In the data rows, the value 128 means zero.
A hidden rule labels the rows of this table. It goes by one to three of the table's principal directions, not those with the most spread.
c(157, 078, 028, 047, 239, 065, 073, 139, 101, 116, 111, 124, 196, 073,
  001, 129, 151, 152, 126, 114, 074, 133, 083, 131, 152, 103, 141, 031,
  129, 112, 138, 084) gd
c(104, 099, 202, 209, 108, 172, 185, 131, 110, 161, 127, 068, 161, 102,
  101, 097, 199, 071, 106, 100, 153, 086, 088, 137, 155, 117, 137, 140,
  179, 140, 113, 114) dr
c(148, 112, 111, 109, 168, 113, 127, 163, 114, 135, 113, 133, 154, 107,
  090, 123, 164, 116, 111, 108, 109, 121, 111, 134, 136, 104, 117, 105,
  147, 130, 117, 122) dr
c(155, 159, 196, 146, 094, 153, 185, 182, 148, 157, 135, 101, 070, 179,
  215, 124, 154, 089, 119, 145, 129, 092, 143, 121, 075, 104, 080, 210,
  133, 113, 105, 160) jh
c(141, 112, 073, 079, 166, 101, 088, 115, 131, 119, 131, 153, 149, 109,
  099, 117, 113, 157, 151, 128, 110, 152, 111, 122, 133, 115, 155, 090,
  107, 123, 135, 105) bg
c(132, 148, 145, 126, 104, 139, 140, 112, 156, 134, 149, 155, 095, 146,
  191, 097, 114, 131, 152, 133, 143, 153, 108, 117, 122, 114, 128, 151,
  132, 136, 124, 135) gd
c(157, 136, 141, 081, 130, 114, 129, 165, 145, 138, 130, 106, 101, 145,
  180, 118, 132, 120, 158, 151, 091, 112, 122, 104, 065, 113, 097, 187,
  089, 086, 114, 131) gd
c(112, 117, 113, 144, 136, 133, 122, 101, 117, 128, 127, 126, 143, 116,
  086, 129, 131, 138, 119, 122, 136, 131, 123, 139, 154, 134, 155, 091,
  134, 136, 139, 112) jh
c(135, 134, 239, 167, 076, 161, 203, 189, 144, 167, 133, 054, 098, 140,
  216, 101, 178, 057, 133, 129, 133, 061, 113, 104, 084, 114, 082, 238,
  143, 102, 089, 143) jh
c(121, 140, 102, 119, 120, 126, 097, 099, 131, 106, 128, 191, 130, 132,
  137, 134, 093, 157, 137, 123, 134, 182, 143, 134, 138, 144, 135, 116,
  116, 148, 136, 144) jh
c(144, 117, 088, 104, 160, 118, 101, 116, 126, 121, 130, 174, 147, 124,
  099, 122, 122, 149, 129, 115, 119, 166, 126, 135, 141, 118, 142, 094,
  127, 139, 129, 129) gd
c(104, 149, 130, 142, 093, 127, 127, 111, 142, 110, 135, 160, 116, 119,
  166, 130, 087, 136, 133, 120, 169, 144, 135, 121, 165, 147, 135, 121,
  149, 159, 132, 136) gd
c(143, 123, 094, 070, 165, 094, 113, 142, 132, 132, 125, 092, 122, 115,
  112, 120, 134, 137, 149, 152, 092, 104, 094, 113, 104, 106, 127, 113,
  105, 093, 136, 094) jh
c(119, 142, 115, 117, 116, 125, 114, 110, 137, 118, 131, 150, 114, 132,
  148, 127, 103, 146, 143, 137, 132, 147, 130, 124, 126, 134, 136, 127,
  113, 131, 137, 127) jh
c(165, 126, 218, 178, 108, 176, 203, 175, 141, 177, 145, 094, 103, 171,
  183, 097, 193, 069, 111, 122, 137, 094, 123, 131, 090, 084, 099, 204,
  154, 124, 094, 155) bg
c(116, 166, 169, 149, 059, 158, 136, 105, 157, 127, 147, 149, 080, 171,
  232, 118, 090, 134, 166, 161, 152, 150, 145, 119, 082, 129, 131, 196,
  089, 135, 136, 147) bg
c(111, 157, 149, 156, 086, 141, 140, 127, 135, 119, 127, 142, 102, 146,
  171, 148, 101, 128, 118, 132, 157, 127, 163, 131, 134, 148, 120, 148,
  134, 145, 130, 150) jh
c(123, 121, 119, 098, 134, 117, 105, 114, 129, 124, 126, 118, 141, 114,
  135, 106, 132, 135, 172, 149, 100, 142, 084, 116, 091, 114, 131, 140,
  092, 111, 140, 104) gd
c(127, 108, 125, 105, 150, 122, 119, 121, 124, 140, 126, 100, 152, 101,
  113, 089, 164, 121, 166, 140, 098, 126, 058, 119, 100, 094, 140, 126,
  107, 109, 135, 088) jh
c(112, 120, 147, 164, 117, 143, 142, 121, 122, 130, 128, 141, 153, 106,
  121, 111, 145, 111, 121, 103, 156, 137, 105, 135, 163, 120, 137, 114,
  165, 162, 125, 127) jh
c(126, 135, 111, 140, 120, 127, 115, 109, 133, 108, 139, 166, 128, 140,
  131, 148, 088, 147, 118, 122, 158, 153, 162, 135, 158, 145, 138, 108,
  140, 158, 136, 149) bg
c(108, 140, 084, 088, 132, 103, 087, 111, 123, 110, 114, 126, 123, 117,
  116, 147, 096, 162, 150, 156, 106, 129, 133, 123, 108, 144, 144, 110,
  078, 106, 151, 102) jh
c(100, 124, 160, 167, 111, 155, 144, 119, 104, 145, 112, 065, 129, 134,
  101, 140, 162, 114, 119, 151, 113, 087, 132, 142, 092, 136, 139, 146,
  097, 101, 140, 109) jh
c(122, 140, 164, 163, 099, 157, 155, 117, 134, 142, 137, 113, 102, 156,
  155, 125, 135, 118, 122, 139, 141, 119, 139, 134, 114, 128, 130, 155,
  127, 127, 128, 137) gd
c(148, 134, 124, 133, 131, 122, 134, 141, 142, 116, 141, 194, 138, 125,
  156, 114, 118, 120, 122, 098, 165, 169, 116, 130, 170, 106, 112, 112,
  184, 185, 119, 157) gd
c(115, 162, 172, 172, 065, 160, 153, 108, 154, 124, 148, 176, 090, 156,
  213, 117, 097, 123, 131, 120, 178, 161, 146, 127, 144, 140, 121, 165,
  152, 165, 121, 165) gd
c(131, 097, 071, 091, 175, 091, 079, 124, 105, 099, 114, 142, 184, 091,
  055, 148, 116, 149, 129, 113, 105, 150, 126, 131, 149, 145, 130, 081,
  122, 130, 137, 120) bg
c(138, 099, 115, 103, 168, 118, 118, 140, 108, 142, 114, 079, 154, 113,
  071, 125, 167, 124, 132, 137, 080, 100, 108, 128, 097, 116, 134, 122,
  098, 086, 128, 099) jh
c(120, 142, 071, 101, 139, 102, 097, 104, 137, 103, 131, 186, 127, 111,
  121, 133, 082, 164, 131, 119, 149, 164, 128, 127, 176, 134, 148, 069,
  144, 158, 142, 122) jh
c(146, 096, 111, 121, 162, 112, 114, 143, 117, 115, 127, 154, 181, 100,
  088, 125, 138, 120, 119, 091, 129, 151, 117, 131, 163, 124, 119, 103,
  162, 153, 116, 140) bg
c(115, 120, 133, 135, 124, 131, 130, 121, 122, 134, 127, 079, 129, 126,
  111, 136, 131, 127, 132, 146, 123, 094, 130, 126, 115, 135, 146, 129,
  107, 106, 138, 106) bg
c(141, 170, 096, 099, 111, 116, 103, 118, 155, 101, 139, 232, 090, 156,
  194, 136, 065, 164, 135, 124, 149, 196, 162, 126, 141, 136, 114, 126,
  131, 162, 128, 168) jh
c(113, 129, 037, 070, 167, 071, 072, 107, 124, 091, 119, 151, 149, 086,
  078, 147, 080, 173, 139, 135, 128, 143, 111, 122, 171, 135, 152, 040,
  127, 142, 159, 093) jh
c(135, 134, 098, 105, 141, 102, 110, 133, 130, 104, 127, 155, 130, 125,
  124, 148, 100, 141, 121, 121, 130, 145, 140, 125, 149, 142, 109, 108,
  143, 141, 131, 144) jh
c(108, 144, 061, 095, 131, 106, 061, 084, 123, 085, 117, 216, 143, 118,
  117, 146, 069, 183, 147, 130, 125, 204, 145, 137, 141, 152, 145, 087,
  096, 154, 153, 134) jh
c(094, 115, 191, 203, 090, 172, 175, 108, 125, 155, 137, 081, 138, 111,
  127, 098, 164, 092, 121, 115, 166, 095, 100, 132, 156, 125, 158, 137,
  160, 141, 123, 109) jh
c(159, 163, 115, 083, 126, 119, 110, 147, 142, 120, 125, 180, 085, 174,
  187, 140, 107, 148, 139, 149, 095, 166, 159, 126, 069, 123, 088, 170,
  088, 113, 124, 164) dr
c(128, 109, 133, 161, 145, 149, 141, 110, 115, 140, 130, 136, 150, 126,
  083, 115, 160, 120, 106, 106, 136, 141, 115, 148, 155, 119, 142, 099,
  158, 145, 126, 128) jh
c(104, 110, 127, 147, 130, 127, 128, 112, 113, 124, 121, 103, 154, 099,
  084, 132, 134, 124, 118, 115, 135, 114, 119, 131, 161, 149, 140, 102,
  144, 130, 132, 113) jh
c(119, 121, 178, 154, 109, 151, 163, 128, 131, 154, 134, 069, 118, 128,
  144, 103, 164, 099, 138, 138, 124, 092, 097, 120, 106, 118, 127, 164,
  127, 104, 121, 112) gd
c(130, 118, 111, 109, 144, 124, 107, 128, 115, 129, 116, 115, 138, 130,
  098, 141, 133, 140, 132, 140, 096, 123, 143, 132, 098, 135, 137, 129,
  086, 100, 132, 118) gd
c(107, 113, 087, 119, 150, 111, 103, 105, 111, 120, 118, 101, 154, 100,
  066, 140, 122, 147, 131, 140, 124, 112, 117, 134, 143, 132, 164, 076,
  112, 122, 152, 089) gd
c(122, 133, 115, 128, 125, 125, 120, 121, 128, 120, 128, 141, 124, 129,
  122, 141, 109, 140, 119, 124, 137, 132, 149, 131, 145, 143, 136, 114,
  129, 133, 130, 132) jh
c(085, 146, 135, 170, 080, 146, 123, 076, 130, 108, 134, 143, 112, 136,
  139, 151, 078, 149, 121, 129, 168, 144, 167, 134, 163, 180, 149, 121,
  129, 147, 144, 140) gd
c(127, 150, 203, 167, 069, 166, 171, 141, 148, 147, 141, 115, 087, 162,
  215, 113, 136, 098, 137, 136, 145, 115, 140, 119, 092, 128, 106, 210,
  125, 123, 110, 154) bg
c(130, 125, 213, 180, 099, 171, 189, 149, 126, 167, 132, 056, 109, 153,
  158, 109, 188, 078, 122, 140, 122, 079, 112, 129, 082, 112, 105, 198,
  131, 102, 112, 133) jh
c(122, 118, 014, 036, 183, 056, 043, 106, 123, 083, 115, 165, 162, 079,
  069, 147, 069, 189, 157, 135, 102, 161, 115, 116, 156, 142, 154, 043,
  097, 125, 156, 091) bg
c(135, 110, 133, 125, 148, 118, 137, 155, 117, 133, 120, 093, 150, 111,
  101, 131, 154, 108, 119, 121, 117, 099, 115, 126, 129, 121, 115, 126,
  141, 120, 122, 120) gd
c(128, 101, 082, 129, 173, 120, 108, 113, 107, 127, 123, 130, 173, 105,
  046, 129, 144, 141, 115, 121, 130, 130, 112, 148, 157, 104, 169, 056,
  136, 148, 146, 098) gd
c(132, 096, 182, 151, 138, 149, 173, 152, 115, 175, 127, 003, 137, 124,
  103, 102, 207, 081, 136, 154, 098, 045, 080, 123, 074, 091, 135, 165,
  110, 077, 125, 085) bg
c(113, 126, 064, 097, 152, 099, 080, 095, 119, 099, 121, 157, 147, 107,
  084, 145, 091, 168, 135, 131, 123, 158, 129, 132, 153, 146, 149, 070,
  115, 136, 152, 113) jh
c(152, 133, 142, 133, 118, 131, 140, 138, 151, 124, 150, 171, 119, 143,
  175, 115, 110, 121, 129, 108, 157, 156, 135, 120, 149, 120, 113, 145,
  162, 158, 112, 161) bg
c(131, 164, 095, 088, 117, 101, 105, 146, 143, 105, 121, 180, 100, 133,
  175, 149, 078, 152, 133, 135, 135, 145, 158, 119, 130, 136, 114, 125,
  118, 139, 130, 142) jh
c(110, 142, 129, 149, 111, 145, 130, 104, 124, 130, 126, 128, 108, 144,
  123, 141, 118, 141, 115, 138, 135, 126, 153, 140, 128, 145, 144, 121,
  116, 125, 138, 127) dr
c(116, 130, 109, 128, 133, 132, 112, 108, 121, 126, 120, 157, 139, 118,
  110, 119, 132, 142, 131, 125, 125, 153, 114, 139, 134, 121, 146, 103,
  121, 139, 138, 117) dr
c(111, 144, 109, 134, 121, 134, 127, 103, 133, 131, 130, 140, 103, 133,
  121, 134, 108, 149, 115, 129, 143, 127, 146, 134, 155, 140, 156, 096,
  130, 129, 135, 117) jh
c(131, 150, 108, 104, 124, 116, 112, 137, 136, 118, 122, 169, 118, 130,
  160, 127, 110, 141, 142, 136, 128, 150, 127, 126, 116, 112, 125, 127,
  114, 142, 134, 130) jh
c(101, 135, 180, 210, 075, 172, 166, 098, 136, 129, 145, 162, 128, 130,
  158, 113, 123, 109, 107, 093, 196, 151, 133, 140, 190, 143, 139, 130,
  191, 185, 120, 156) jh
c(120, 124, 129, 138, 125, 140, 119, 113, 113, 129, 120, 107, 126, 145,
  101, 151, 127, 138, 119, 142, 108, 121, 162, 139, 102, 153, 134, 139,
  092, 102, 135, 130) gd
c(114, 110, 187, 191, 110, 160, 179, 139, 111, 157, 128, 027, 124, 139,
  098, 146, 167, 091, 093, 134, 137, 047, 153, 135, 124, 146, 133, 153,
  137, 099, 121, 121) bg
c(136, 129, 097, 083, 144, 097, 104, 129, 133, 112, 128, 120, 115, 127,
  122, 148, 096, 149, 134, 137, 106, 125, 145, 113, 125, 155, 114, 123,
  111, 100, 129, 129) gd
c(140, 171, 136, 112, 087, 118, 127, 156, 158, 108, 136, 188, 083, 154,
  225, 145, 070, 135, 133, 126, 155, 151, 175, 112, 128, 144, 094, 170,
  134, 150, 114, 174) gd
c(164, 067, 037, 076, 242, 086, 083, 132, 100, 125, 118, 161, 219, 070,
  000, 105, 172, 143, 118, 088, 095, 161, 069, 145, 176, 079, 158, 016,
  158, 147, 132, 091) gd
c(139, 130, 189, 157, 102, 156, 172, 148, 141, 152, 139, 120, 107, 142,
  174, 105, 154, 094, 119, 108, 136, 117, 128, 120, 126, 129, 103, 181,
  155, 121, 096, 152) gd
c(123, 121, 073, 085, 155, 102, 083, 101, 126, 110, 125, 154, 147, 106,
  100, 123, 106, 162, 154, 135, 111, 160, 106, 125, 132, 126, 150, 088,
  104, 127, 146, 105) gd
c(121, 121, 106, 156, 131, 137, 115, 084, 125, 108, 139, 192, 146, 128,
  096, 135, 101, 150, 104, 094, 162, 183, 151, 146, 194, 155, 145, 080,
  168, 172, 131, 153) gd
c(128, 136, 159, 129, 108, 137, 143, 141, 132, 141, 127, 088, 102, 145,
  156, 132, 134, 117, 133, 146, 111, 098, 142, 118, 090, 139, 114, 175,
  102, 094, 120, 130) gd
c(116, 109, 145, 164, 134, 149, 150, 108, 114, 149, 131, 071, 136, 128,
  082, 122, 162, 116, 114, 135, 129, 094, 113, 140, 131, 122, 152, 113,
  133, 115, 136, 104) bg
c(135, 144, 102, 129, 122, 111, 114, 133, 139, 093, 134, 223, 137, 121,
  151, 143, 080, 141, 109, 088, 175, 183, 155, 132, 196, 142, 111, 096,
  185, 195, 121, 172) gd
c(124, 131, 191, 154, 096, 152, 170, 143, 131, 156, 133, 030, 093, 156,
  159, 132, 153, 098, 133, 164, 115, 059, 134, 117, 070, 132, 114, 197,
  099, 078, 124, 121) bg
c(141, 167, 193, 145, 075, 152, 171, 161, 156, 144, 140, 126, 070, 172,
  240, 116, 129, 100, 140, 146, 142, 117, 137, 115, 081, 112, 088, 213,
  126, 127, 111, 161) jh
c(152, 108, 206, 165, 126, 159, 187, 180, 121, 167, 125, 078, 136, 134,
  140, 101, 208, 065, 109, 108, 113, 089, 103, 128, 101, 101, 088, 188,
  158, 112, 092, 143) dr
c(122, 118, 152, 155, 122, 140, 142, 149, 106, 134, 113, 084, 138, 134,
  100, 159, 147, 110, 101, 130, 119, 090, 164, 138, 113, 148, 118, 147,
  118, 111, 124, 136) jh
Here are more rows. What is the label of each one?
c(114, 106, 091, 141, 155, 118, 114, 098, 114, 117, 131, 128, 165, 101,
  059, 133, 124, 140, 114, 115, 150, 133, 112, 141, 183, 127, 162, 056,
  158, 156, 147, 106): bg
c(134, 137, 209, 179, 086, 168, 179, 164, 131, 153, 129, 109, 115, 153,
  189, 114, 169, 080, 123, 126, 142, 107, 129, 130, 092, 107, 099, 202,
  139, 136, 108, 154): jh
c(142, 125, 127, 127, 145, 130, 140, 138, 127, 142, 131, 110, 122, 139,
  117, 124, 148, 123, 121, 137, 122, 112, 121, 133, 117, 105, 131, 122,
  129, 121, 130, 120): gd
c(106, 129, 076, 108, 138, 101, 094, 098, 133, 100, 128, 188, 152, 081,
  110, 117, 091, 155, 138, 103, 155, 171, 100, 124, 198, 136, 153, 060,
  161, 170, 139, 113): dr
c(116, 147, 171, 153, 096, 156, 159, 128, 133, 152, 128, 098, 094, 149,
  166, 114, 150, 112, 132, 148, 127, 105, 120, 129, 094, 118, 127, 166,
  113, 111, 127, 122): dr
c(153, 128, 155, 122, 118, 133, 136, 145, 144, 127, 142, 150, 121, 146,
  176, 115, 125, 115, 140, 117, 126, 151, 131, 117, 112, 126, 096, 175,
  135, 131, 108, 161): bg
c(114, 088, 117, 166, 142, 146, 113, 080, 110, 122, 136, 146, 182, 108,
  056, 123, 130, 138, 115, 095, 147, 158, 132, 146, 179, 147, 171, 083,
  147, 152, 131, 125): bg
c(157, 110, 106, 083, 167, 105, 108, 139, 134, 123, 131, 164, 159, 105,
  127, 091, 147, 126, 158, 113, 102, 170, 070, 118, 122, 092, 111, 121,
  136, 136, 120, 125): gd
c(106, 097, 020, 080, 196, 079, 065, 070, 110, 100, 122, 143, 180, 066,
  009, 129, 102, 181, 133, 118, 120, 153, 087, 133, 200, 137, 185, 000,
  136, 137, 162, 071): gd
c(118, 099, 055, 066, 179, 083, 066, 103, 112, 105, 115, 128, 177, 077,
  055, 126, 116, 163, 159, 132, 089, 147, 089, 120, 135, 133, 154, 070,
  096, 110, 148, 084): gd
c(135, 131, 159, 114, 114, 133, 143, 147, 136, 148, 131, 059, 100, 148,
  162, 126, 141, 115, 152, 167, 100, 080, 127, 111, 061, 119, 121, 186,
  079, 077, 126, 113): bg
c(136, 106, 098, 067, 174, 101, 108, 138, 119, 149, 116, 047, 138, 106,
  086, 110, 164, 133, 168, 172, 063, 080, 075, 113, 063, 092, 149, 122,
  062, 061, 143, 061): gd
c(086, 138, 163, 171, 085, 159, 135, 092, 115, 130, 119, 094, 115, 139,
  127, 142, 128, 129, 127, 146, 125, 116, 147, 137, 107, 168, 136, 156,
  097, 107, 140, 126): dr
c(128, 151, 090, 088, 135, 108, 104, 126, 137, 117, 121, 174, 112, 124,
  148, 123, 107, 152, 143, 135, 120, 156, 117, 124, 125, 117, 128, 109,
  116, 134, 136, 122): dr
c(129, 135, 132, 116, 115, 132, 118, 120, 137, 128, 133, 132, 116, 141,
  157, 122, 116, 137, 152, 145, 118, 140, 130, 121, 095, 127, 131, 155,
  094, 115, 131, 128): bg
c(156, 125, 125, 102, 138, 123, 118, 138, 136, 127, 136, 141, 121, 149,
  147, 127, 122, 133, 141, 134, 107, 145, 138, 121, 097, 124, 110, 156,
  107, 113, 120, 146): bg
c(130, 141, 190, 171, 087, 149, 180, 145, 147, 138, 145, 116, 098, 145,
  186, 121, 129, 094, 111, 110, 167, 110, 137, 118, 152, 140, 098, 170,
  180, 144, 105, 161): gd
c(109, 120, 182, 193, 100, 169, 173, 115, 125, 155, 137, 077, 125, 134,
  127, 112, 161, 098, 116, 129, 155, 091, 117, 136, 134, 120, 149, 142,
  147, 131, 127, 116): gd
c(137, 126, 111, 091, 143, 103, 118, 131, 139, 123, 135, 114, 126, 117,
  139, 114, 121, 132, 156, 142, 117, 125, 092, 111, 118, 111, 123, 124,
  122, 119, 135, 110): bg
c(133, 134, 104, 123, 136, 107, 128, 141, 135, 111, 132, 164, 129, 115,
  125, 143, 099, 133, 102, 099, 161, 135, 147, 126, 191, 141, 121, 090,
  180, 162, 120, 145): jh
c(127, 120, 087, 087, 164, 093, 112, 135, 125, 125, 121, 107, 143, 094,
  095, 120, 134, 135, 141, 137, 114, 110, 084, 119, 138, 105, 139, 083,
  130, 122, 141, 089): jh
c(124, 143, 187, 142, 097, 157, 162, 148, 130, 162, 121, 065, 091, 155,
  174, 116, 168, 101, 141, 162, 100, 082, 122, 122, 051, 114, 114, 203,
  083, 080, 121, 118): dr
c(134, 145, 132, 133, 121, 137, 139, 131, 136, 134, 132, 147, 105, 147,
  150, 126, 127, 129, 119, 129, 137, 134, 136, 133, 127, 118, 124, 130,
  136, 136, 126, 138): dr
c(106, 160, 139, 136, 089, 131, 136, 117, 142, 122, 131, 128, 086, 141,
  174, 140, 094, 137, 129, 142, 148, 120, 148, 120, 132, 152, 124, 143,
  126, 127, 133, 134): dr
c(137, 160, 098, 097, 120, 105, 103, 136, 144, 098, 127, 205, 110, 137,
  175, 142, 080, 151, 133, 123, 139, 176, 149, 124, 138, 136, 103, 125,
  135, 157, 129, 159): jh
c(118, 120, 085, 099, 143, 105, 085, 102, 118, 101, 122, 134, 140, 120,
  088, 159, 088, 163, 131, 132, 108, 145, 157, 126, 135, 173, 134, 105,
  099, 109, 140, 127): gd
c(132, 149, 130, 109, 122, 126, 126, 149, 125, 133, 114, 109, 100, 151,
  149, 146, 132, 130, 132, 159, 099, 108, 147, 128, 071, 124, 111, 159,
  083, 098, 133, 127): jh
c(113, 152, 154, 160, 078, 136, 142, 118, 150, 108, 145, 172, 112, 132,
  193, 129, 085, 123, 128, 110, 186, 154, 142, 120, 172, 148, 115, 143,
  172, 177, 124, 162): bg
c(094, 174, 205, 208, 039, 171, 183, 129, 143, 130, 134, 127, 071, 163,
  212, 149, 103, 104, 098, 125, 189, 107, 181, 131, 148, 168, 106, 182,
  163, 154, 118, 171): dr
c(102, 149, 117, 117, 109, 105, 128, 150, 126, 118, 112, 081, 101, 118,
  129, 175, 093, 135, 111, 145, 135, 066, 174, 117, 138, 168, 128, 123,
  116, 103, 133, 115): dr
c(131, 126, 172, 142, 108, 147, 155, 145, 131, 152, 131, 064, 110, 146,
  153, 125, 149, 106, 138, 153, 117, 082, 132, 120, 079, 121, 126, 181,
  098, 094, 122, 119): bg
c(149, 113, 143, 120, 144, 136, 138, 145, 126, 146, 127, 120, 131, 132,
  120, 113, 159, 115, 123, 116, 101, 125, 124, 126, 111, 122, 116, 150,
  125, 103, 107, 133): gd
c(145, 156, 129, 104, 115, 124, 128, 145, 147, 127, 132, 153, 089, 156,
  184, 131, 108, 135, 136, 141, 122, 137, 148, 120, 100, 123, 108, 160,
  111, 121, 122, 147): jh
c(154, 081, 143, 143, 177, 141, 145, 155, 103, 155, 119, 110, 187, 106,
  062, 098, 211, 092, 113, 100, 104, 121, 083, 145, 125, 082, 127, 116,
  152, 131, 112, 117): jh
